Each row is where one point has got to under a steady rotation. How many ticks took it there?
The counts run from 0 to 433.
-277,-327,-60,212,11,-126,-279,91,-67,-248,24,82,106,-68,-270,51,-10,23,-255,-86,284,4,297,164,-313,177,-320,48,75,-3,-145,343 | 380
-228,-438,-81,-2,-21,-248,-74,-297,172,-177,156,-78,59,-341,19,53,-60,45,53,52,231,95,81,-40,-435,133,-259,128,50,114,158,263 | 83
-252,-361,63,119,-7,-109,-258,-120,-92,-445,62,-179,44,-245,-196,166,51,44,1,65,294,114,208,-90,-414,167,-289,33,-32,144,53,35 | 79
-220,-278,-225,-25,15,-267,-281,-188,121,-144,-142,22,72,-211,137,-41,-458,-185,124,-321,40,270,31,196,34,-7,-85,125,-273,198,-87,256 | 332
-302,-327,-145,-129,-88,-225,-335,-295,-134,-211,-42,243,278,-344,16,124,61,47,220,-97,286,-20,46,154,-155,14,129,211,-117,77,44,195 | 94
-196,-203,-289,47,-304,-55,-178,-401,-70,-164,-41,-193,90,-442,173,-2,-109,-153,-12,-241,362,128,-13,14,-292,83,-58,89,35,172,-51,-171 | 16
-281,-131,-370,79,-155,-22,-456,-24,-86,-175,27,167,242,-295,53,1,145,44,-92,-238,313,-105,13,-7,-271,68,-361,8,35,-152,-124,49 | 285
-311,-319,-101,-165,143,-377,-214,-94,49,-386,-286,73,192,-161,-269,96,-224,-130,8,85,309,92,-48,72,-242,5,-2,-14,-132,140,149,73 | 420
-392,-228,-150,17,137,-402,-217,61,72,-35,-111,29,-162,-241,-184,69,-79,-21,16,-148,248,29,141,261,-438,-146,-203,65,-147,-55,-113,192 | 300
-312,-391,-289,-127,-92,-182,-244,-36,-41,38,-29,145,16,-287,84,3,-222,-69,260,-119,169,-20,10,236,-281,165,-285,95,-189,3,182,272 | 178
-203,-400,-264,54,-178,-134,-453,53,-297,-213,-99,125,209,-109,-198,1,-10,-205,-82,-218,381,108,71,14,25,246,-107,61,33,33,-109,50 | 105
-244,-20,-27,185,-148,-21,-300,-137,-203,-90,-119,300,-46,-405,64,46,-10,-133,-76,-324,373,128,308,74,-339,41,-105,134,34,-8,8,177 | 370
-252,-289,-93,172,-1,-122,-261,47,-44,-240,75,6,91,-103,-234,115,-34,64,-227,-77,313,21,338,233,-362,156,-314,108,65,-27,-109,358 | 381
-297,-201,-89,152,133,-315,-386,-212,224,-394,-76,41,222,-81,-34,203,-85,216,-11,-153,175,-114,-78,77,-224,78,-38,-124,-111,-58,-223,235 | 391
-407,-412,-267,-105,-188,-108,-217,-50,-48,-279,-218,112,234,-241,-69,-251,-186,-145,-156,-68,221,-172,-6,-19,-207,116,-197,-5,-34,228,-48,-96 | 22
-240,-229,-244,218,-186,-49,-434,-414,32,-92,-47,-79,24,-332,237,238,-68,-258,12,-225,220,85,-53,-94,-177,63,49,-23,-36,-29,-236,144 | 400
-370,-416,-355,15,-167,-76,-260,4,-52,-11,6,-152,31,-293,-129,18,-234,-333,21,31,223,0,61,54,-328,39,-255,163,-100,100,-15,172 | 410
-173,-270,-192,168,-202,-317,-360,-222,-25,-101,-8,127,158,-257,67,-120,-236,-74,36,-574,268,172,-19,-30,11,65,-26,95,-118,126,-91,67 | 100
-76,-50,-155,97,-58,-176,-225,-389,13,-189,-56,119,186,-231,200,216,-111,135,-23,-363,422,241,30,309,-215,221,-23,-29,48,-110,47,245 | 276
-232,-115,-25,56,51,-359,-172,-54,33,-364,-454,288,102,-143,-112,27,-304,-128,-204,-229,258,174,96,148,-132,85,81,-75,-40,144,6,110 | 34
-413,-345,-281,-108,-165,-99,-212,36,-94,-250,-200,114,282,-225,-141,-226,-232,-103,-139,-60,226,-176,26,57,-248,79,-215,40,-73,206,-36,-58 | 23
-286,-167,-286,-66,-149,-167,-308,-130,122,-248,-16,104,241,-343,21,64,-319,-162,96,27,48,-26,213,170,-204,-76,-31,231,-280,206,-30,291 | 328
-254,-71,-87,-59,29,88,-323,-377,-129,-200,-169,-30,125,-432,169,180,-151,-100,166,-94,250,218,86,147,-302,-170,-62,126,-250,135,5,102 | 246
-262,-204,-298,-85,112,-228,-209,-2,31,-332,-264,-79,213,-32,-160,135,-159,104,-168,-67,360,-10,-12,417,-294,87,-144,-144,-13,-72,-124,61 | 119
-231,-379,-31,13,-17,-203,-150,-188,48,-319,131,-134,45,-358,-111,135,73,41,48,84,267,143,187,-59,-433,111,-302,129,8,134,126,153 | 81
-176,-159,-169,17,3,-43,-288,-172,104,-585,-148,7,160,-223,128,23,106,91,-248,-121,76,132,243,5,-132,243,-319,-105,95,117,-301,18 | 49
-98,-196,-181,-93,105,-249,-127,-381,20,-117,-112,-100,218,-243,44,29,-215,-75,-79,-246,426,455,-20,184,-219,-133,-68,128,4,122,68,116 | 426
-390,-371,-2,49,93,-181,-183,-12,116,-367,-252,95,-98,-209,-53,-130,-215,-138,-156,-57,-30,66,273,-21,-188,87,-268,-13,-73,313,-195,183 | 144
-232,-121,-313,-176,122,-223,-200,-99,-1,-281,-215,-107,133,-183,-55,198,-24,105,-88,-68,369,99,53,492,-338,-33,-114,-13,-27,-57,-143,47 | 121
-288,-266,7,246,137,-290,-237,-288,38,-106,-292,-56,-53,-94,-54,207,-205,-181,-196,-210,381,209,-30,49,-300,6,117,-120,36,-16,-199,217 | 306
-335,-286,-160,38,170,-417,-160,-81,91,76,-150,-10,-186,-211,-81,121,-133,-128,-33,-228,281,185,58,228,-394,-124,-94,67,-38,-75,-104,292 | 302
-225,-465,-93,65,-43,-180,-100,-268,-58,-261,-129,-48,137,-130,-22,-80,58,50,-287,-178,411,135,15,8,-231,295,-157,-88,311,89,-149,-18 | 198
-225,-350,117,171,20,-65,-312,-131,-142,-448,16,-164,31,-196,-196,180,-9,3,-60,34,338,165,168,-122,-371,199,-244,-36,-21,148,42,44 | 78
-281,-391,-211,110,-174,-170,-83,-129,11,-34,-56,-245,-105,-222,-50,36,-430,-289,3,-58,228,98,79,235,-354,169,-90,78,-103,217,-10,138 | 413
-256,-314,-7,53,-55,90,-382,-2,-305,-289,-58,53,195,-227,-149,-193,-231,-125,-72,-183,255,135,169,-91,-173,59,-355,103,-155,212,52,41 | 256
-284,-262,-70,175,107,-361,-331,-253,273,-365,-125,71,178,-83,6,225,-94,179,-28,-134,118,-98,-61,62,-221,135,-12,-160,-36,-56,-195,280 | 390
-286,-182,-198,0,-191,-191,-130,-178,14,-369,-17,79,253,-342,-85,25,70,172,-180,-40,334,-193,220,222,-388,68,-83,90,77,86,-146,47 | 203
